R: a few groups of rows, each row roughly a mix of its group's hidden directions; some rows fit no group
R (126 x 11)
0: -127  165  -89 -364 -351  364 -361  -51 -291  -20   -4
1:  357 -235 -217 -148  158 -282 -352  -12  138 -396  -31
2:   38  155   33  100 -211   64   -2 -313 -473  428 -260
3:  406  165  103  137  107 -295  176 -464 -119 -237  144
4:   -7  451  288  -76 -191 -125 -266 -463 -102  125   48
5:  131 -453  -14   36   61  135 -129  524  297   54  172
6:  291   29  326  208  390  129 -261 -249  208 -265 -101
7: -179 -129  -79 -107 -299 -139  346   52 -101  592    9
8:  -92   -9  -78 -431   57  256 -362 -386   70  -84  311
9: -353 -171   10 -261 -234  451 -148  355   57   34 -156
10:  193  248   31  120 -316 -272  -37 -380 -415 -155 -167
11:  117   39   19  349  667 -133  139  -20  152  -87   84
12:  -98  274  134   64 -113   63   87 -457 -416  363 -112
13:  215  130 -184  -77 -142 -327 -330   23 -282    2 -489
14: -222 -147  347  -93 -112 -531 -102  -45  -82  -34  377
15: -208   -2  -56   82  348  345  110  -56  372 -114  445
16:  166 -146  211  -57  436  404  107  -62   -6 -439   12
17:  367 -228 -101 -248  313 -125   78   37  238 -459  100
18:  -31  296  358  479    1  187  136  224  244 -191  110
19: -248 -107  -27 -149  389    8  134  218  432 -193  348
20: -229   12   93 -390  299   94  259 -187  -29  439 -225
21:   17 -116  265 -481 -216  193  200  210   59 -401  105
22:  -88 -389 -363  220  364  -56  165   -2  369   67  124
23:   78 -297  275   58  122  394  119 -183  191  106  467
24:   97 -509  115  -37   43  396   -4 -282  154  223  250
25:   82 -112  -56  249  -86  141  338  391  148   72 -501
26: -222   52  -43  102  246  286  241  459  351  -13  243
27:  -27  329 -129  -63 -197 -352 -223  250  -51 -273 -420
28:  410  124  111  314    8 -196  265  168 -108 -194 -421
29:    7  124   51  421  -48 -357 -199    0  450 -233 -192
30:  175 -382 -365   -9  451   30   31  207  264 -129  112
31:  565  216  227 -283  -13   60  110 -112  273  -87 -223
32: -121  329  211 -287 -426  -65  199 -284  212  190 -146
33:   -3   64  207  297 -461  344 -126  188 -156  318 -123
34:  -42  155 -114   82  640  -64   97  118  203 -271  247
35:  374  -88  134  171  549   81  -41  -75   -3 -376   81
36:  160 -371  447 -309 -221 -212  283  113   83    5   71
37:  -34 -125 -204 -150 -719  -76  -59   20  -20  188 -118
38: -190  -10  -12 -314 -159  249 -272  528   27    2 -286
39: -145  189 -303  267 -356 -313 -267   43  332 -100 -140
40: -119  117  355 -196 -282 -120  263 -485 -222   27 -130
41:  235    3   30  326   72  -42   16  476 -119 -124 -482
42:  314   48 -118  208  314 -302   66 -480  -17  -99  253
43:   76 -395 -371  265 -252 -201 -355  150 -159  102   12
44: -106    5 -162 -222 -348 -417  125  223 -119  386  217
45: -326  326   75  365 -325  124 -116  330 -108  226   14
46:  164  284  290  274 -494 -234  -81   48  139    0 -254
47:  -91  419  176  141 -206 -265 -199 -283 -422  108  -21
48:  -96  186  -28  -27  239  536  137 -220  -28  415 -164
49:   49 -470 -355   90  241  164    7  201  297  -40  291
50: -237 -275 -205    6  354 -446  167  190  204  -86  216
51:  -83   50  204  197 -390 -400  -19  162  375 -234 -184
52: -398 -150   94  -99 -241  413  -94  370  111  195 -184
53: -346  174  465   17 -393   90 -159 -276 -152  -62    0
54:  471   69  -32  111   -9  196  301   87  192   61 -490
55: -226  -26  468 -426  128    2  -24   68  309 -268  130
56: -600  -90 -105  -88  -23  107 -485 -123   55  -27   71
57:  325  140 -148  165  312 -327   56 -463   53   81  229
58: -108  502 -243  309  262  177 -289  -50 -226   -3  -49
59:   36 -498   37 -393   88 -139  -83 -407  203  -95   54
60:   90 -481 -477  -12  260   58  202  -62 -206  125  131
61:  233 -158 -174 -327  348 -383  -34 -298   17 -288  -16
62:    4 -194  366 -438  110  -20  284  218   95 -310  220
63:  238 -206 -216 -353  344 -330 -136 -304   19 -201  -94
64: -241 -243  -53  501   21   28  -53  239 -156 -274 -354
65:  119  240  263  253  465  170 -292 -154   29 -302  -80
66:  247 -361  -22   92  241  140  342 -107  -42  -68  495
67:  -18   -5 -175  325  627  -62  184   23  211 -198   74
68:   -3  208 -245  539  121 -129 -264 -176 -166  266 -184
69: -212  373 -462  325  220  -69 -153   35 -204  185   25
70:  374   83  -46  365  220 -316  142  196  125  -49 -388
71: -544 -255 -132  202 -200  169  -22  229  -78 -165 -289
72: -117 -466  115 -130   24  338  291 -160  323   37  257
73:   83    4  -28  -62 -704  120  -56  -25 -228  177 -221
74:  -86 -194 -117  138    3  411 -117  205  489 -246  235
75:  117   58  470 -171 -107  -53  332  108  484 -137   33
76: -297  428  379  191 -333  167  142  203   29  -40   61
77: -330 -216  112 -196  -62   93  138 -330  181   53  525
78: -168    0   34  250  -44  589  187   32   19  406  126
79:  114  587   73   29 -175 -109 -115 -136 -225 -213 -352
80: -237  -65 -172  288  616 -149  149   18  230  -75   54
81:  -78 -458  276  -64   39   24  328  -66 -322  364 -106
82:  -42 -110  159  454  286 -126   22   64  299  435  178
83:  -76  389 -242  -30  -54 -442 -181  124 -190 -178 -355
84:   21  -11 -223  -57 -305 -333  113  -23 -107 -438  429
85: -372  -73 -363 -435   -1  133 -299 -169   28  -23  237
86:  495  249 -150 -538  -49   25  172   26  -16   69   21
87:  114 -186  117  145  604  113  -70  -94   93 -418   23
88: -202  -87  104 -345 -354 -358  -71 -229   98 -100  386
89:   62 -275 -121   26 -109 -377 -563  102   93 -234  134
90:  243   51  251  286 -106 -121  315  236  105 -137 -490
91: -423  191  141  157 -488   75  147 -128 -154  215 -215
92: -290  -97 -395   33  -42 -261  264  107  344  -52 -367
93: -193  -38   97 -232  -52  461  271 -387  129  200 -247
94: -428   -9   51 -216 -373  183    2  441  -60  169 -162
95:  -63 -352 -141 -416  113 -375   -8 -404   17  -82 -116
96:  412  193  263 -277    2 -100  212 -237   22  160  410
97: -337  -93 -210 -458   21  183 -335 -185  134    3  288
98:   26 -104  -86 -122  531 -155  275  165  240 -215  333
99:  -19 -112  198 -330 -124  202  488  159 -349  213   99
100: -247  476  365 -230   29  236  201 -173   40   83 -220
101:  -67  160   18 -442 -570  218   54  171 -156  -32   48
102: -218  530  178 -149  237  287  243 -106   11  175 -188
103:  533  145  267 -321  -43  173  169 -267    3  -37  211
104: -203   43  -14   86 -486  168 -198 -168 -221  348 -326
105:   70 -158 -258  259   -2 -445 -385  196 -125 -109  286
106:  118   31  116 -301  406  -50  181  134  337 -265  370
107:  304  -24  -56  275  240 -269  207 -482   27 -263  106
108:  288 -258  444 -157   71   43  297   40  295 -318   32
109: -250  -17  256  -62 -174  358  279 -109  -89  497 -149
110:   47  204  162   89 -130 -566  -70  157  451  -43   85
111:   86 -204  -19  127  605 -217  323   56  163  -17  213
112:   59  -38   28  259 -116 -227 -254   41  351 -550 -167
113: -122    6 -610  366  125   38 -134   -1 -304  -28  -88
114: -279  194  253   15 -267  456  373  -62   58  176 -147
115:  -76  397  247 -117 -292 -155 -112 -520  -25 -107 -126
116:   88  130   36   -3 -392  172  303  132 -572  -14 -109
117:  206 -332 -204 -286  218    0 -423  102  292  -90 -227
118:  -75  355   25 -361 -188 -289 -100 -499   36  -80   97
119:  270 -191  -44   31  477 -152  238   22  379 -209  223
120: -126 -331  -78   91  158  317  220  296  371   20  344
121:   30   15  -47 -268  525  480  -21 -195  -40    2  193
122: -142 -113 -520  -58  289   -6 -368  325   74   68 -126
123: -110 -165   -2   79   96  491  203  109  448 -143  296
124:  190  -15  227  412 -117 -109  394  301 -131  -62 -329
125: -334  -42  -63 -257 -223  282 -183  495  -31  138 -218
one row of each group, then the others: which group is each in?
 200 -275 -299  176  -33 -404 -227 -274 -296  -51  200 => S
-182   82  -22  301 -408 -333 -184   60  343 -143 -272 => M
 125  204  278  230 -274  -84  481 -296 -124  226   52 => C

-212  235  231  229  146  111   51   37 -244  507  313 => S
 239   61  120 -125 -157   25   -7 -218 -386  361 -463 => S
-288 -352 -392  215  164   86 -151  276  -45 -259 -221 => C
 196  -87  251  194  365  355 -219 -240 -100 -323 -180 => M
 104   33   71  166  111  -98   40 -669  -82 -138  340 => C
 -69 -191   90  204   92  323  355 -184  -95  349  404 => S
-120 -265  -20  335  -78 -489 -214  -94  351   54 -186 => M
-134 -290  302 -467 -210  -15  -72  -32  404 -175   45 => M
-261  -80 -215 -388 -362 -211   74  119   -7  396  186 => M
  97 -398 -299  -57 -264   94  148  -84 -389  368  -50 => M
-123  432  177 -148 -183   29 -448 -352   -4  181 -106 => C
